Read these off the row that follows.
1) Give the 3rd-last entry.
2) Give the second entry from the left.
[129 137 111 132 156]
1) 111
2) 137

a =
[[120 144 116 122 110]
 [121 126 149 124 120]
 [104 121 119 131 136]]
Counting starts at 1.
Report the entry just right of 104.
Answer: 121
Report the top-right entry.
Answer: 110
The entry in the top-left corner -> 120
The entry in row 1 and column 3: 116
The entry directly below the centre entry is 119
The entry just right of 149 -> 124

[[141 134 113 130 135 125 135 139 125]
 [117 131 139 122 130 133 130 138 119]
 [119 130 145 122 130 134 127 138 116]
 [138 135 126 130 126 128 129 135 118]
 [129 121 122 134 122 120 137 134 123]
 [118 142 129 129 147 127 126 124 128]
 [137 123 119 146 130 132 140 125 143]
 [135 119 128 134 117 119 132 123 126]
 [141 127 118 124 124 118 130 138 117]
 [139 127 118 133 117 119 129 133 122]
 [140 126 114 131 127 125 131 133 128]
 [134 124 128 125 124 121 126 132 122]
 [133 132 131 118 126 134 126 131 124]
 [127 105 133 131 110 124 126 119 131]
 [137 124 126 133 124 126 130 124 132]
 [132 128 127 128 128 129 127 129 124]]
Counting starts at 1.
The entry just left of the smallest entry: 127
The entry just right of the largest entry -> 127
Read off the entry in row 1 and column 2.
A: 134
The entry in the bottom-right corner: 124
Read off the entry at row 1, column 1.
A: 141
The entry just right of 142: 129
The entry just right of the smallest entry: 133
Read off the bottom-left entry.
A: 132
The maximum -> 147
The entry in the top-right corner is 125
The entry directly below the largest entry: 130
Read off the bottom entry of the column that holds the smallest entry.
A: 128
Read off the entry directly above the smallest entry.
A: 132
The entry in row 1 and column 3 -> 113
The entry in row 3 and column 2 -> 130
Read off the entry in row 3 and column 1.
A: 119
Read off the entry in row 2 and column 2.
A: 131
The entry in row 3 and column 3: 145

Questions about the matrix below.
1) The first entry on the main diagonal?
2) The fifth entry, reading row by row?
3) The minimum?
4) The last entry, reading row by row?
5) The fifth entry from the end, reading row by row?
6) The top-right entry?
7) The smallest entry in the last column?
8) The first entry in the row that holds the smallest entry?
[[115 139 135 147 145 139 146 121 133 134 117 123 113 117]
 [115 111 130 134 146 115 143 111 108 108 135 122 146 134]
 [128 114 122 138 129 127 107 121 124 129 134 126 124 147]
 [134 133 147 108 143 133 118 135 133 132 130 126 123 128]
 [109 124 126 130 127 117 112 114 111 116 127 132 130 133]
 [135 123 126 128 118 140 140 131 124 142 141 126 110 149]
 [126 119 121 121 114 149 114 145 109 136 143 113 122 116]
 [147 115 130 124 124 140 117 122 138 126 126 136 148 143]
 [130 126 140 131 148 116 124 128 137 135 126 121 118 146]
 [146 146 124 143 133 145 139 119 144 116 128 139 116 147]
 [129 117 134 135 125 110 134 114 115 141 140 126 121 133]]
1) 115
2) 145
3) 107
4) 133
5) 141
6) 117
7) 116
8) 128
